[-3.32 -0.19  0.96 -4.55] -> J_357
[-3.35  8.06  1.64  6.37] -> J_881
[-3.73  3.59  3.66  3.52] -> J_65
[-3.24  3.51  5.18 -5.22] -> J_382
[-2.18 -3.36  5.18 -5.22] -> J_816
where: [-3.36] | J_816, 1
where: [-3.35] | J_881, 0
gone J_65: [ 3.52 -3.73  3.66] | [3.59]

[ 2.33 -1.98  0.66 -1.39 -1.74 -1.29 -1.71 -1.68 -0.58 -2.20 -3.87  0.97
  3.45  1.23  5.43 -0.22  1.57  3.13 -1.23  0.17 -2.48  2.73  0.41 -0.50
  1.18 -1.27  4.31  2.58 -2.42 -3.46  1.27 -0.93  0.52 -3.09 -2.05 -1.51
 -3.16  2.37 -1.73  1.96 -1.76]  J_773
[ 4.54 -1.34  5.20  1.29  0.26  5.15  1.85  2.24  2.87 -0.39 -0.14  3.65
 -3.52  5.09 -2.38  4.92  4.98  1.87 -1.04  3.37 -1.26  4.09  3.39  2.93
  5.11  5.31  0.19  3.85  1.05 -0.81  2.19  2.52  5.08  4.65  1.79 -2.48
 -1.11  3.97  1.51  4.16  5.14]  J_276
[-2.35  2.83 -0.97  0.36  1.28  0.38  0.30  0.09 -0.93  4.93  4.69  0.93
  1.76 -1.32  0.10  0.25 -1.87  0.85  1.88 -1.54  3.29 -2.60 -1.68 -1.00
 -1.34 -0.19  0.99 -2.62  1.32  4.21 -1.71 -0.56 -0.54  1.13  0.60  3.84
  4.10 -2.57  0.49 -2.44  1.54]  J_710
[-0.34 -0.63 -2.14 -1.61 -1.32 -3.75 -2.19 -2.39 -1.82 -1.42 -2.94 -1.03
  5.15 -1.59  6.17 -2.73 -1.22  1.79 -0.16 -1.47 -1.10  0.26 -1.28 -1.78
 -1.64 -3.81  3.73  0.28 -3.74 -2.20  0.13 -1.91 -2.19  0.04 -2.45  0.39
 -1.78  0.03 -2.01 -0.42 -1.15]  J_80
[-1.08 -1.10 -1.03 -1.18 -1.16 -1.02 -1.19 -1.19 -1.19 -0.88 -0.99 -0.90
 -0.96 -1.03 -0.95 -0.98 -1.06 -0.85 -1.13 -1.18 -1.08 -2.74 -1.18 -1.19
 -1.09 -1.07 -0.83 -1.12 -1.17 -1.04 -1.18 -1.19 -1.00 -1.08 -1.18 -1.02
 -1.04 -1.12 -1.18 -1.13 -1.15]  J_778
[-0.03  1.84  0.36  2.12  2.13  1.14  2.27  2.27  1.83  0.65  2.01 -0.56
 -1.27  0.13 -2.15  0.43  0.19 -1.77  1.71  1.47  1.96 -0.10  1.35  1.80
  0.17  1.40 -2.37  0.09  2.45  2.11  0.99  1.98  0.25  2.23  2.39  1.19
  2.01  0.19  2.26  0.40  2.08]  J_972
where: [-2.44] | J_710, 39
find: [-0.03  1.84  0.36  2.12  2.13  1.14  2.27  2.27  1.83  0.65  2.01 -0.56
 -1.27  0.13 -2.15  0.43  0.19 -1.77  1.71  1.47  1.96 -0.10  1.35  1.80
  0.17  1.40 -2.37  0.09  2.45  2.11  0.99  1.98  0.25  2.23  2.39  1.19
  2.01  0.19  2.26  0.40  2.08] | J_972
find: [ 4.54 -1.34  5.20  1.29  0.26  5.15  1.85  2.24  2.87 -0.39 -0.14  3.65
 -3.52  5.09 -2.38  4.92  4.98  1.87 -1.04  3.37 -1.26  4.09  3.39  2.93
  5.11  5.31  0.19  3.85  1.05 -0.81  2.19  2.52  5.08  4.65  1.79 -2.48
 -1.11  3.97  1.51  4.16  5.14] | J_276
where: [-0.95] | J_778, 14
find: [-1.08 -1.10 -1.03 -1.18 -1.16 -1.02 -1.19 -1.19 -1.19 -0.88 -0.99 -0.90
 -0.96 -1.03 -0.95 -0.98 -1.06 -0.85 -1.13 -1.18 -1.08 -2.74 -1.18 -1.19
 -1.09 -1.07 -0.83 -1.12 -1.17 -1.04 -1.18 -1.19 -1.00 -1.08 -1.18 -1.02
 -1.04 -1.12 -1.18 -1.13 -1.15] | J_778
find: [ 2.33 -1.98  0.66 -1.39 -1.74 -1.29 -1.71 -1.68 -0.58 -2.20 -3.87  0.97
  3.45  1.23  5.43 -0.22  1.57  3.13 -1.23  0.17 -2.48  2.73  0.41 -0.50
  1.18 -1.27  4.31  2.58 -2.42 -3.46  1.27 -0.93  0.52 -3.09 -2.05 -1.51
 -3.16  2.37 -1.73  1.96 -1.76] | J_773
where: [-2.73] | J_80, 15

[ 0.00  1.87 -2.02  2.81 -0.69 -5.51 -1.01 -3.78  5.50 -5.50  4.07 -1.19
 -4.46 -7.85]  J_841
[-4.70  7.08  0.00 -2.42 -3.72  1.67 -2.12 -6.14  0.30 -4.69  5.70  3.46
 -1.59 -1.84]  J_38
[ 6.50  4.92  1.46 -1.52  1.37  1.15 -7.53  3.29  3.30 -0.10  5.95 -2.03
  0.89  3.60]  J_120
[-0.27 -0.65 -2.57 -4.92 -3.20 -1.98 -5.44 -4.69 -5.70  4.54 -2.22 -2.21
  4.84  0.03]  J_621
[ 1.78 -6.11 -4.05  4.19  1.46 -1.97  5.14 -2.11  0.70 -2.95  3.88 -1.73
 -3.17  6.70]  J_989
where: [1.67] | J_38, 5
gone J_841: [ 1.87 -4.46 -3.78  5.50 -1.01 -2.02  2.81 -7.85 -0.69  4.07 -1.19  0.00
 -5.51] | [-5.50]
gone J_989: [ 6.70 -3.17 -1.73 -4.05 -1.97 -2.95 -6.11  0.70  5.14  4.19  1.78  3.88
  1.46] | [-2.11]
gone J_621: [-0.65 -4.69  4.54 -2.22 -5.70  0.03 -3.20 -2.57 -0.27 -1.98 -5.44 -4.92
  4.84] | [-2.21]
where: [-2.02] | J_841, 2
where: [-1.98] | J_621, 5
gone J_120: [ 6.50  3.60 -1.52  3.30  0.89  1.15 -2.03  1.37  5.95  4.92  1.46 -7.53
 -0.10] | [3.29]

[-1.52 -1.30  0.06  0.11 -1.31 -1.65 -1.10] -> J_920
[-1.10 -0.85  0.02 -0.23 -0.84 -0.84 -0.69] -> J_128
[ 1.53 -0.43 -0.76 -0.48 -0.40 -0.95 -0.24] -> J_330
[-0.06  0.05 -0.05 -0.22  0.06 -0.09  0.10] -> J_58
[-0.45 -0.75 -1.64  5.10 -0.66 -1.14 -1.44] -> J_162
[-1.38  0.39 -2.87 -3.11  0.46 -1.32  0.83] -> J_166
[-0.74  0.05 -1.15 -1.31  0.08 -0.71  0.26] -> J_39
[1.53 0.70 0.71 5.75 0.76 2.88 2.80] -> J_833
[-0.97 -0.43 -0.18 -0.48 -0.40 -0.95 -0.24] -> J_426
gone J_833: [0.71 1.53 2.88 0.76 5.75 2.80] | [0.70]
where: [-1.15] | J_39, 2
where: [-0.75] | J_162, 1
where: [0.10] | J_58, 6
gone J_920: [-1.65  0.11 -1.31 -1.10  0.06 -1.52] | [-1.30]
gone J_128: [-1.10 -0.69 -0.23 -0.84  0.02 -0.84] | [-0.85]
where: [-0.22] | J_58, 3

